128 stands for zero in the data rows.
Each row of this table is followed by its label. One hidden rule gives the labels. It looks at one to three of the table's principal directions, none of them among the few with the most spread.
[113 141 193 222  97  47 132 104 162 240  99 132  88  69 202  74 192 195
  93 163  65  42 116 157  93 170 171  72 159 140  94] 4
[101 138 130 159 124 120 129 152 143 181 152 149 118 105 144 107 175 152
 149 145 123  91 144 127 104 151 151 113 155 146 158] 2
[100 126 164 189 153 106 128 121 156 200 141 146  97 136 180 114 135 210
 107 123 103 132 120 128 110 145 133  98 171 124 168] 1
[127 168 100  62 130 191 179 106  92  96 122 133 193 162  80 147  99 124
 197  88 167 167 123 112 171 118  93 238 133 157 202] 0
[114 163 136 146  98 123 154  89 123 142  82 152 137  73 130 136 132 169
 133 144 141  98 122 160 125 133 128 161 143 147 141] 3
[127 137 116 185 138 129 142 129 131 197 110 171  98  90 164 136 127 184
 121 130 140 106 115 129  88 125 121 124 162 158 175] 2
[140 137 141  98 117 137 111 125 142 134 144 138 155 153 107 118 104 128
 138 120 132 123 128 138 146 137 127 122 113 108 128] 4
[102 134  51 138  91 160 142 192 152  93 153 114 149 129  87 152 163 116
 140 154 175 135 160 112 108 125 142 139 143 148 191] 2
[ 82 103 148 177 161 124 158 101 120 141 155  98 102 142 152 155 123 184
  54 104  66 194 114 106 137 122 106 114 170 108 126] 0
[129 128 125 132 146 147 124 149 134 139  90 168 119 159 141 121 128 148
 193 148 196 125 159 154 123 130 130 139 111 161 142] 0
[163 136 109 103 148 152 107 135 128 133 109 180 129 124 126 133  76 120
 159 117 182 122 115 145 115 111 110 135 121 140 150] 3
[102 109 152 211 148 110 160 112 143 179 113 115  95 168 171 135 119 220
  79 121 102 175 120 121 120 133 117 120 159 135 142] 0
[ 72  99 102 169 145  96 171 141 152 112 198  87 131 150  95 143 125 144
  64 116  78 195 114 109 130 130 132 117 175 118 116] 2
[114 158 148 121 104 122 157  87 123 147 129 130 159 111 110 125 127 156
 129 119 104 116 115 135 148 141 127 163 140 126 141] 0
[116 153 109  97  89 123 138 148 167 135 142 150 171 108  68  96 143 117
 159 144 157  96 133 160 129 146 164 124 117 122 133] 0
[127 121 138 155 128 112 120 145 140 147 131 113 117 155 157 116 154 134
 131 140 116 115 141 124 124 141 136 107 133 140 119] 4
[ 88 103 154 156 120  93 105 132 137 122 149 133  95  71 119 116 148 127
  88 166 101 115 150 154 108 145 157  78 128 101  60] 1
[120 141 127 121 127 124 142 131 158 164 138 144 147 131 117 106 133 145
 134 118 129 118 113 147 132 136 140 110 139 123 137] 0
[110 143 110  99 111 134 128 150 161 148 162 149 153  97  89 103 154 117
 138 131 135 100 126 147 124 138 157  94 131 107 138] 3
[197 109 143  72 147 199 102  94  28   4  24  92 116 198 151 178  47  74
 167 113 187 203 156 101 167  89  52 234  60 154 100] 3
[113 105 154  89 158 133  99 143 115  83 151 110 123 171 128 115 154  90
 170 136 131 147 167 119 153 135 139 122  99 111 105] 1
[ 92 142 108 157 103  99 145 150 168 187 177 165 136  69  93 107 163 154
 122 150 120  82 126 143  96 149 171  97 153 124 150] 4
[131 124 161 162 119  76  94 146 167 222 142 169  94  54 156  65 161 127
 104 152  93  42 115 168  85 156 171  32 138 116  64] 0
[144 109 163 144 116  95 121 105 109  89  99  64 117 171 160 136 144 109
 105 141  88 135 139 114 153 131 124 131 102 127  67] 4
[107 146 115 149  96  87 146 142 185 174 168 133 153 101 101  97 145 145
 103 133 103  96 104 147 113 151 162  94 161 120 135] 1
[ 82  98 129 144 201 134 136 136 135 110 196 100 111 195 150 152 112 165
 102  86  99 225 119  81 138 119 106 127 181 108 192] 0
[ 50 117 124 206 158 122 149 141 154 157 166 130  94 126 162 150 162 216
  98 137 115 167 141 115 103 136 134 111 197 131 199] 2
[134 126  83 154 111 133 154 142 125 114 123 108 133 124 118 152 115 119
  99 127 129 143 118 118 116 117 111 146 149 157 127] 2
[199 130 157 134 145 144 132  87  60 126  23 119 103 170 197 142  98 126
 168 116 150 129 126 107 140 109  82 200  91 181 120] 2
[151 124 151 167 133 158 129 104 104 171  62 140  95 135 181 142 105 177
 104 122 134 134 126 135 123 117  94 126 123 144 118] 4
[162 131 109 144 147 154 158  95  88 108  65 127 118 151 153 177  73 152
 122 104 155 170 106 113 133  93  76 190 129 162 156] 3
[ 78 100 131 137 192 122 120 144 151  79 156 121 108 179 145 142 120 147
 135 126 146 200 144 135 137 123 125 115 160 121 143] 1
[132 133 138 166 145 143 159 111 111 151  61 136 111 160 172 133 114 179
 152 124 158 150 131 135 128 126 101 174 140 178 147] 0
[120 112 153 151  99 117 100 135  91  98 126  96  97  93 141 128 160 103
 117 166 103 110 169 102 110 146 139 141 114 130 101] 4
[146 133 155 135  86 103 125 107 116 138 127 104 137 116 119 118 127 119
 102 135  86 102 125 118 133 144 135 136 109 118  93] 0
[151 159 173  80 116 104  95 109 139 146 118 154 149 113 133  79 140 109
 187 133 135  65 125 151 138 151 155 129 104 116 130] 4
[157 143 177 162 168 111 139  86 154 248  96 180 118 168 189 103  88 219
 129  91 118 114  81 153 132 131 111 103 144 133 149] 4
[ 71 130  69 161  82 126 131 199 171 110 167 122 132  80  91 126 196 116
 125 181 153 102 169 140  90 146 171  97 158 143 146] 4
[123 145 183 213 119  96 131  85 135 235  73 186  87  67 188 110 113 226
 101 149 115  77 114 174  92 150 126 112 159 152 114] 0
[115 127 238 186 159  38 116  71 179 255 144 137  89 112 220  62 162 207
  61 108  12  74  73 160 128 161 158  12 165  80  73] 4
[181 162 120 117 110 137 130 118 137 178  75 186 144 112 124 110  83 147
 168 121 182  87 102 153 111 125 123 156 112 154 162] 4
[183 185 177 136  50 116 141  61 109 170  24 126 158 114 158 112 126 161
 148 143 126  50 117 155 148 147 121 183  98 159 116] 4
[108 100 167 166 168  79 114 115 150 162 172 126  94 133 156 115 112 164
  74 113  73 152 104 120 115 136 136  81 155  92 116] 4
[108 155  94 124 132 134 165 136 152 158 162 168 163 128  84 125 106 169
 162 111 160 140 110 122 118 133 135 173 156 140 221] 1
[198 109  94  82 158 171  97 141  76  82  90 158 111 128 122 156  67  58
 159 118 187 137 129 119 118  87  91 153  78 147 103] 3
[ 78 133  62 130 104 121 171 168 177 119 211  98 173 130  64 138 169 116
  95 124 102 141 119 119 133 131 153 101 169 117 149] 4
[147 138  99 144 140 153 173 113 109 137  99 106 135 164 151 160 116 151
 119  93 128 160 100  98 138 103  91 168 148 158 175] 1
[171 147 149 117  95 167 161  84  75 101  22  91 150 193 146 146 114 141
 166 125 157 145 146 120 173 121  90 221  78 169 123] 1
[111 110 129 124 121 126 131 118 124  73 137  88 133 148 109 151 121 115
  88 130 107 168 136 127 151 122 120 123 121 105  87] 3
[197 135 129  93 117 155 111  87  83  81  42 153 125 109 119 155  40 109
 133 121 182 138 112 141 128  96  90 185  77 131 114] 0
[ 64 122 181 174  96  40  68 176 225 222 238 159 111  65 121  43 204 157
  99 182  67  38 150 162  81 200 225   0 156  68 106] 3
[171 133 134  96 122 128 110 119 117 126  97 134 128 111 133 113 116  89
 135 122 134 100 112 137 129 118 126 120  98 123  95] 3
[ 99  99  81  46 141 158 123 158 103   0 207  73 163 159  45 166 141  31
 136 120 125 193 158  87 167 107 129 147 101  90 115] 0
[134 122 113  46 124 145  85 148 103  23 141 113 143 116  89 137 152  30
 179 150 161 118 166 123 147 117 143 138  79 108 104] 3
[106  92 124 143 172 124 136 137 122  91 147 104 108 174 131 146 110 131
 111 118 123 198 135 109 133 117 115 133 137 126 121] 4
[145 152  82  63  79 151 134 158 128  81 139 125 186 132  50 121 139  66
 188 141 175 105 149 122 141 131 148 174  86 135 151] 2
[183 121 169 123 159 129 144  55  75 120  21 130 107 153 174 146  76 137
 128 106 134 147 102 149 158  97  83 163  86 146  59] 2
[119 112 144 115 134 142  86 139 110  75 133 101 112 148 154 146 158  99
 137 148 127 130 168 117 142 127 126 112 113 115 112] 4
[145 149 127 136 109 123 152 115 148 182 113 124 143 125 140 113 140 151
 108 109 107 104  94 131 131 128 130 112 138 127 142] 3
[ 79 113  77  92 159 141 138 149 135  75 209 143 144  99  57 159 117  97
 115 118 133 171 125 126 129 109 133 117 150  99 137] 0
[167 147 146 140 125 148 146  81  95 126  49 122 132 170 166 155  82 170
 143 112 150 148 117 121 147 115  84 200 120 161 160] 0
[ 70 108 147 130 134 110 134 125 111  74 209  65 132 149 107 142 157 123
 104 126  65 180 152  71 146 145 138 155 148  97 152] 1
[ 97 106 147 201 110  75 154 120 149 161 150  63 108 128 160 122 177 148
  35 134  31 127 114 123 129 144 140  68 164 121  57] 3
[ 80 148 103 181  36  82 121 178 177 168 186 153 133   8  68  91 179 138
 104 196 120  47 154 142  59 178 199 104 156 126 149] 0
[ 57 119 103 216 152 106 183 140 172 208 185 154 110 108 124 138 139 224
  72 122  99 158 108 129  96 135 140  95 203 132 175] 3
[ 60 107 155 201 118  91 100 154 176 175 154 147  73  54 156 105 189 176
  73 180 102  94 155 166  82 155 175  26 161 100  95] 0
[ 89 126 129 152 150 144 199  96 119 133 154  64 149 205 137 158 131 186
  85  75  69 216 104  80 171 121  95 167 173 125 178] 0
[131 155 166 123 113 107 133 100 146 166 105 129 142 127 151  98 155 151
 144 127 112  88 116 148 144 144 144 119 127 123 129] 4
[168 128 182  71 124 116 121  78 104 103  76 115 147 159 118 104 103  94
 148 119 121 123 122 155 177 128 123 141  61 108  39] 4
[145 141 152 155  96  86 145 101 140 193 135 107 134 106 142 104 147 142
  79 116  57  85  91 120 127 142 142 101 136 116 104] 2
[111 103 126 117 163 128 115 139 123  93 153 118 112 138 131 137 131 103
 122 125 121 157 136 124 133 118 125 107 131 115 104] 1
[138 104 148  87  63 139  78 144  86  22 129  48 133 118  97 126 154  25
 103 166  97 122 183 110 148 143 134 130  72 101  27] 3
[132  95  86  54 150 201 101 147  75   0 122 104 132 160  82 191  97  46
 146 131 184 201 172 115 159  85  92 158  78 113  98] 0
[125 112 176 166 162 126 101 101 106 164 130 149  84 122 180 141  99 175
 100 122 100 138 128 122 116 131 105 114 146 118 126] 4
Here are more rows. What is the label of each one?
[112 159 164 133 141 123 128 111 138 183 136 164 135 131 154 104 138 185
 179 121 134 105 127 127 126 152 137 154 153 137 207] -> 2
[102 112 141 108 146 140 142 108 113  86 134 101 131 156 113 146 131 130
 116 117 114 177 137 121 160 118 121 135 115 103 112] -> 4
[166 158 116 158 124 142 170 102 147 196  72 147 147 169 157 134  77 195
 119  92 147 135  80 143 132 117  92 151 152 163 170] -> 2
[125 146  82  92  80 137 156 131 121  64 143  98 176 106  56 144 123  83
 124 128 133 138 124 115 139 123 131 180 123 128 140] -> 0
[139 143  94 126 127 150 177 101 109 104  95 135 154 144  97 165  68 151
 133 107 162 173 106 126 139 106  93 206 134 157 161] -> 3
[136 101 186 231 148  87 105 111 136 188  48 153  46 125 224 117 112 206
  95 163 133 118 137 164  89 138 124  89 133 154  79] -> 2
[139 117 186 106 144 100  63 121 136 151 155 162 107  97 141  89 110 109
 126 134 105  91 128 150 118 148 146  74 111  87  79] -> 2
[147 157 157 172 152  91 140 105 186 255  94 217 117 112 174  81 107 220
 141 115 143  71  77 187 102 140 142  79 155 142 149] -> 3
[163 127  72  91 157 208 173 124  79  54  81  94 157 231 121 192  75 117
 164  81 187 223 125  85 169  81  59 227 114 169 190] -> 1
[142 168 115 115  94 120 140 129 153 159 101 160 164 107 115 104 142 123
 173 142 158  64 121 172 130 141 143 134 128 160 122] -> 4
[142 161 157 130  76  91 159 100 157 181 116 104 172 140 120  83 144 143
 119 120  83  86 100 145 152 158 146 130 128 130 102] -> 4
[209 177 164 133  86 112 166  56 103 199  49 119 161 146 160 110  90 162
 134  91 100  85  71 115 148 132 101 199 112 158 148] -> 1
[115 140 152 128 114  94 147 106 146 150 141 106 144 130 126 107 164 143
 121 124  87 111 115 124 144 142 154 119 128 108 131] -> 4
[184 175 166 103  86 113 102  97 121 188  83 183 144  66 138  84 110 123
 173 136 141  30 109 158 114 149 139 148 105 141 127] -> 2
[149 161 163 174 109  99 142 103 160 234  92 152 131 130 179  91 132 199
 129 121 112  75  96 149 117 151 135 117 152 149 154] -> 2
[121 131 156 144 155  78  98 135 171 208 155 183 101  78 162  84 160 144
 133 138 110  59 109 161  98 143 168  44 144 110 115] -> 0
[ 59 112 133 162 131  99  92 179 178 141 200 127  99  93 142 106 208 137
 114 167 106 102 163 133  96 156 180  46 166 101 141] -> 1
[115 106  79  55 149 171 124 163 107   0 169  81 160 191  70 163 120  49
 162 118 162 204 159  94 164 106 114 170 106 119 140] -> 1
[ 37 131 182 240  99  37 138 133 208 243 150 152  81  35 164  63 225 230
  76 187  73  59 137 178  74 185 211  31 184 109 114] -> 3
[144  87 128 107 158 173 115  98  51  28  97  79 100 144 142 196  88  78
  76 112 109 199 138 108 159  84  66 143 104 117  49] -> 0
[216 161 164  86 127 153 138  55  86 163  42 157 154 155 144 126  44 142
 155  82 145 117  82 138 160 111  79 192  86 142 125] -> 2
[166 146 187 228 122 114 143  67 113 238   0 164  65  92 246 120 114 235
 100 138 130  83 102 167  97 128 100 126 142 178 113] -> 0
[121 175 145 196 107  59 205  76 182 255 121 156 159 106 143  93 126 223
  93 104  70  77  52 166 125 153 140 120 191 155 135] -> 4
[143 127 126 138 102 122  93 153 134 117 124 104 118 132 156 129 166 106
 129 153 127  92 150 114 117 134 141 104 117 129 133] -> 4
[160 147 163 110 121 101 105 102 138 182  99 193 123  59 127  83 101 127
 141 133 137  63 101 178 109 138 145 103 108 118  87] -> 0
[142 128 160 109 142 115 105 105 138 156 129 152 124 115 137 112 114 131
 118 118 113 107 108 150 134 127 133  87 115  97  99] -> 3
[143 136  99 121 127 138 151 123 117 121 130 136 147 134 100 146  91 127
 132 112 143 146 111 116 128 116 112 169 130 142 154] -> 0
[ 30  78 246 202 208  56 117  81 139 150 200  76  68 192 215 125 177 220
  69 124   6 192 147 107 159 159 140  68 179  73 102] -> 4
[148 125  58  80  95 169 107 194 128  68 142 125 149 113  70 134 136  45
 155 147 184 117 155 119 112 116 138 130  97 134 133] -> 3
[ 66  91  61  91 134 129 101 204 141   0 240  64 134 125  73 162 203  28
 118 156 116 160 175  88 130 119 162  88 138  93 127] -> 4
[173 153 166 129 123 145 105  89 112 184  71 162 114  97 181 118  96 156
 124 112 128  87 102 146 121 126 102 125 128 133 132] -> 0
[109 134 167 205  91  74 113 140 170 233 154 151 104  83 154  82 161 184
  95 160  83  60 131 143  85 174 169  73 156 126 122] -> 0
[160 136 123  48 127 171  91 141  95  54 107 118 149 151 121 131 136  51
 199 132 173 118 159 122 156 118 118 157  83 133 124] -> 1
[161 142 144 147 143 109 118 118 139 209  96 180 105  88 175 100 124 147
 137 122 132  69  96 154 100 128 131  94 137 145 123] -> 1
[103  92 115 192 166 158 142 115  77  77  70 104  60 123 189 201 132 158
  83 142 138 190 152 117 118  91  83 138 149 157 110] -> 3
[136 115   8  50 142 195 146 205 121  25 175 113 170 167  36 164 114  36
 175 108 207 194 140  83 130  87 119 174 108 138 193] -> 3
[143 119 136  83 142 117  91 148 144 112 162 134 137 149 113 104 124  88
 155 125 135 121 131 125 133 133 146 105 103 100 124] -> 1
A new table starts here. Its rows get labels from a new hidden rule, each label after its row.
[125 130 122  68 111 127 121 107 148 123 123 121 174 131  93 103 116  93
 113 146 168 197 124  54 152 125 128 193 175  68 105] 1
[118 144 123 162  62 128 134 144  91 106 130 127 135 121 127 144 116 131
 157 144 104  95 128 141 160 158 146  74  96 178 173] 2
[ 80 150  76  64 168 112  96 125 160 133 120  90 151 154 111 105 104 175
 114 245 183 137 127  44 123  70 110 174 241 112 123] 1
[200  68 150 230 156 173 127 104  47  74 159 179  86  95 176 163 168  95
 129  38  25 147 151 255 196 146 148  48  62 108 102] 2
[143 159 115 133 175 123 126 122 146 161 122 109 158 122 137 111 100 104
 131 105 179 136 122  80  73 167 112  83 173 150 147] 2
[101 159 127  23 123 115 128 157 142 102 110 116 141 155 100  95 111 159
 100 209 230 138 132  44  78 158 123  87 187  76 151] 1
[164 128 221 174 109 120 179 146  66 130 129 132 101 114 153 153  90 255
 166  66 114  88 107  80 184 194 171  52 153 205 228] 1
[119 103 107 222 172 133 124 150 133 108 124 108 122 133 128 118 146 125
 133 158 114 174 116 185 153  93 108 141 135 106 112] 1
[137  87 144 180 142 137 162  93 126  75 127 164  93  96 145 135 164 132
 140  64  81 131 149 218 121 136 127 129  17  87  74] 2
[153 135  65  62 127 127 101 120 181  85 105 125 173 153 112 118 125  19
 104 200 161 135 131  71  57  85 102 154 148  86  72] 1
[138 115 108  89 142 130 130 105 144 106 139 123 133 128 146 115 133  95
  92 111  64 145 144 165 190  70 116 144 161  72  68] 2
[180  84 150 227  62 156 183  97  85 120 130 163  91 110 161 163 145 177
 147   0  59  82 127 242 211 213 159 105   6 172 183] 2
[202  77  91 133 169 149 148  87 119  97 158 166  95 106 164 164 169  58
 138  25   6 134 136 208 201 170 117 128  32 143  88] 2
[181 101 164 220 134 135 132 139 115  60 128 156 125 100 147 147 171  61
 116  61  41 127 133 217 188  96 142 130  78 130 139] 2
[ 91 165 145  31 105 114 110 147 146 153 116 104 160 165  92 112  89 209
 117 153 179 135 103   0  74 135 148 141 255 120 172] 1
[ 96 150 171 125  81 124 145 118  98 146 126 113 142 130 123 126 103 180
 155  89  85  97 115 157 113 157 143 131 100  82 157] 3
[112 124 151 136 129 146 135 122  82 170 121 138 109 100 131 136 130 167
 149 110 121  92 145 184 155 148 160  72  64 206 148] 2
[137 121 102  99 168 148 119 131 142 103 145 156 143 133 124 142 154 127
 115 168 131 187 145 143 132 127 126 159  72  74  90] 1
[132 148  92  56 180 136 120 139 152 123 135 128 135 130 125  96 130 147
 115  88 144 126 112 165 120  80 118 156 146  63 161] 1
[ 69 161 133  21 132 103  97 148 143 119 132 141 140 134 121 111 159  81
 133 181 116 129 105  90 132 100 111 137 205 145 158] 0
[122 119  59 152 146 129 121  98 170 132 127 126 116 130 103 126 146 127
 112 169 165 134 142 116 123 111 114 152 117  53 123] 2
[106 143 178  99 101 106 137 154 138 162 121  97 132 139 126 114 100 140
 140 134 181 104 129 158 115 115 146 107 229 143 195] 2
[ 80 111 135  39 102 128 118 152 127 160 122  97 135 139 120 116 146 163
 146 191 140  90 115 103 109 136 157 108 104 154 134] 2
[131 146  97 116 135 124 100 121 113 131 143 117 167 148 114 114 147 103
 117 135 194 151 133 107  90 124  98 151  98 116  98] 3
[170 105 229 184  60 131 160 133  64 138 127 125 139 120 148 137 139 222
 178 111 106  62 119 129 211 221 188  57 142 224 185] 2
[131  90 129 155 134 127 117 101 103 107 131 133  88 135 133 124 127  93
 132 164  92 118 139 159 121 146 117 171 115 145 139] 1
[120 112  55  59 188 155 110  78 162 109 143 132 127 136 135 118 171   7
  95 208 104 176 129 136  93  24  94 175 146  24  58] 0
[ 99 167 168  34 109 129 127 169 139 136 110 100 147 125 122 142 107 190
 111 155 210 100 113  98  55 147 125 129 203 194 153] 1
[170 140 148 149 166 126 147 125 131 105 125 133 129 144 130 127 121 100
 126 123  63 137 140 157 106  93 104 139 135  57  89] 1
[172  84 133 114 132 120 132 107 157  86 134 127 118 132 134 139 138  80
  94 146  94 121 131 108 121 133 102 148  81  66 114] 2
[167 120 245 183  86 149 139 154  93 147 133 134  99 126 136 138 109 211
 165  31  98 108 107 206 134 191 176 111 146 174 170] 1
[119 150 119 122 145 137 139 134 124 119 119 122 122 127 118 124 155  92
 110 146 123 140 130  52  93  94 119 150 216  52 107] 1
[ 62 159 107  24 110 103 124 146 142 158  95 106 164 157 119 101 124 136
 116 194 240 160 120   0  98 143 128 143 180  66 132] 1
[153  95  73 153 134 164 127  78 132 120 138 127 125 105 133 129 136  66
 126 166  34 175 123 182 130 103 106 114  77  71  84] 2
[146 126  84 160 118 131 112 136 132 106 142 146 119 108 129 116 140 138
 151  64 112 143 149 111 169 121  97 105   0 102 115] 2
[178 125  87  90 178 146 131 123 137  85 153 132  93 113 135 132 179  93
 128 160  33 156 138 186 192 100  90 173  89  10  92] 1
[162  97 123 169 162 144 118 109 102 121 151 135  85 128 139 135 148 111
 135 115  75 145 143 162 142 101  92 150  90  58 127] 2
[135 135 161 219 135 150 123 120 102 129 140 153 122 125 148 146 147  88
 137 119  84 134 149 134 137  90 114 143  54 128 130] 2
[179  69 156 227 159 142 159  73 131 101 137 158 117 102 121 132 157 130
 144 130  76 102 152 200 190 142 135  85 123 205 144] 2
[139 104 167 122 109 135 149 109 149 118 134 122 109 114 130 137 139 131
  98 128  72 112 132 191 174  76  96 137  58 166 112] 3
[ 49 146  45   0 179 119  78 109 203 126 112  96 153 179  72 100 102  69
  92 203 222 189 143  35  40   0  74 212 223   5  41] 1
[122 133 149 122 140 110 132 130  95 115 137 117 134 125 135 147 124 153
 145 147 142 134 128 131 196 151 153 111 178 165 158] 1
[141 127 158 139  73 134 140 152  71 155 128 139 129 121 149 137 134 218
 147 120 160 129 122 171 177 141 149  77 113 213 141] 2
[128 119  84  62 149 115 130 125  96 136 115 115 118 115 133 122 108 163
 138  91 112 132 120  92 136  84 113 112  95 130 119] 3
[168 114  23 172 193 163 117  80 162  93 143 118 132 125 130 129 167  70
 101 144  62 168 148  86  86  25  87 145  17 111  78] 2
[ 66 176 163  78 126 121 103 145 160 143 109 128 146 140 112 129  94 156
 121 154 150 105 110 111 109  85 114 128 205 104 130] 0
[221  68 117 245 110 167 162 100  79  67 149 169  58  79 174 156 148 137
 156   0  62 107 154 249 207  76 144 105  61 135 181] 2
[135 119 190 195 108 138 130  71  79 128 140 146 112 114 140 147 161 145
 141  29  76 132 136 224 223 142 103  89 148 110 128] 1
[ 78 118 180 162  92 107 137 144 104 154 112 126 139 134 107 127  95 143
 141 131 170 138 113  94 121 186 151 114 162 162 114] 2
[171  82 123 182 176 130 142  79  67 107 123 153 106 113 139 142 149 191
 140 101 137  92 122 202 204 186 127 156  84 165 145] 2
[123 106 129 133 144 158 134 125 103 125 141 148 118 131 125 106 155 113
 123 125 111 145 133  91  97  96  90 200  76  75 105] 2
[169 113 138 122 125 114 104 133 129 108 139 121 121 154 110 121 132 134
 121 103 144 137 139 105  92 104 139 149 138  90 109] 2
[154 103  98  95 181 146 142 111 106 107 152 142 113 109 121 134 157  76
 137  60  89 132 144 203 144 202 130 120 112 137 116] 2
[155 112 126 132 123 136 132 132 100 124 142 142 110 125 125 137 161 110
 145 141 132  96 125 229 117  94 112 135 103 118  64] 2
[105 144 162   3  72 131 107 160 145 164 110  98 166 146 123  98 102 114
 117 129 179 134 114  43 105 159 168 124 255 193 179] 2
[188 121 127 175 156 121 119 115  90  79 142 113 124 123 144 142 129 149
 125  34  44 110 133 130 152 127 125 119  50  87 120] 3
[101 115 137  80 133 131 133 143 149 182 128 131  98 147 109 101 114 118
 127 157 140 123 122  85 147 109 120 148 138  88 146] 0
[119 168  99  45 159 128 103 120 198 138 126 118 155 156 123 114 139 124
  99 162 147 152 122  51  87 104 128 159 193 159 121] 1
[ 86 164 163  84 116 112 113 153 152 110 118  89 144 139  88 123 120 177
 112 196 188 179 138  91  76 120 103 135 193 135 137] 1
[133 130  76 164 203 130 104 137 187 118 125 130 163 141 105 141 154  82
  96 198 109 174 155 121  76  56  98 173 167  56  92] 0
[178  72 154 173 202 142 131  83 111 119 159 166  86 116 152 164 145  69
 132 146  89 132 144 166 107 102 112 112  73  98  78] 1
The hidden rule looks at only part of the columns. Which column or columns, counting from 0, in order?
11 19 28
Here are more rows. What is the label of each one?
[125 140 124 115 100 125 124 144 130 128 111 135 146 117 120 121 139 144
 145 168 134 146 132  97 138  67 127 143 194 130 167] -> 0
[152 117 136 158 119 136 129 162  92 141 134 119 107 118 139 121 136 144
 144  58 142  76 120 177 118 226 110  95  62 139 163] -> 3
[137 126 112 130 111 124 114 133 133 114 126 122 142 132 123 132 134  88
 109 158 191 159 119  45  94 116  86 151 188 128  89] -> 1
[137 113 142 169  94 124 137 134  58 116 125 119 111 121 146 137 126 131
 139  47 113  98 136 210 148 188 148 105  82 136 177] -> 3
[116 138 187  90  67 104 137 150 132 159 121 112 140 138 111 107  93 130
 136 196 195 104  98  78 106 158 152  86 204 139 170] -> 1
[ 82 208 206 167 110 115 115 126 151 151 111 103 179 169 102 112  65 196
 141 181 191  80 107  80 176 158 156 122 198 210 174] -> 1
[ 38 184 169  61  93  96 119 187 104 164 108  85 184 153  98 102  94 163
 166 183 206  89 100   0 100 198 135 105 244 208 160] -> 1
[ 98 141 110 104 129 142 106 122 149 128 110 112 131 141 132 106 129  61
 125 144 170 161 121  48 131  80  96 171 142 120 123] -> 1
[148 128 174 153  60 139 144 122  82 130 125 143 116 120 138 129 130 124
 138  69 114 132 135 215 134 175 142  82  65 118 175] -> 2
[176 121 190 181 110 124 149 134 104 137 134 148 104 105 165 157 129 177
 138  73 107 138 126 191 228 119 189 133   0 158 149] -> 2
[105 190 229  21  35  95 141 160  94 182 103 101 155 131 123 124  83 201
 151 185 232  56  93  63 145 168 144  60 215 255 206] -> 1
[110 109 115 110 150 122 126 132 126 144 123 120 114 127 120 128 136 132
 117 123  76  78 126 128 157 154 123  85 150 137  81] -> 2
[131  84 124 132 198 146 120 101 146  79 141 145 151 140 136 132 160  96
 111 130  96 157 142 168 133 106 121 156  66  69  92] -> 2
[110 126 189 226  57 115 150 140 101 174 117 128 133 115 149 125  86 254
 157  66 154  94 105 165 164 227 145  61 133 151 172] -> 1
[191  74 172 202 123 155 142  97 120  91 152 156  87 109 168 176 168  49
 135  17  32  72 146 217 149 110 145 137  52 101 116] -> 2
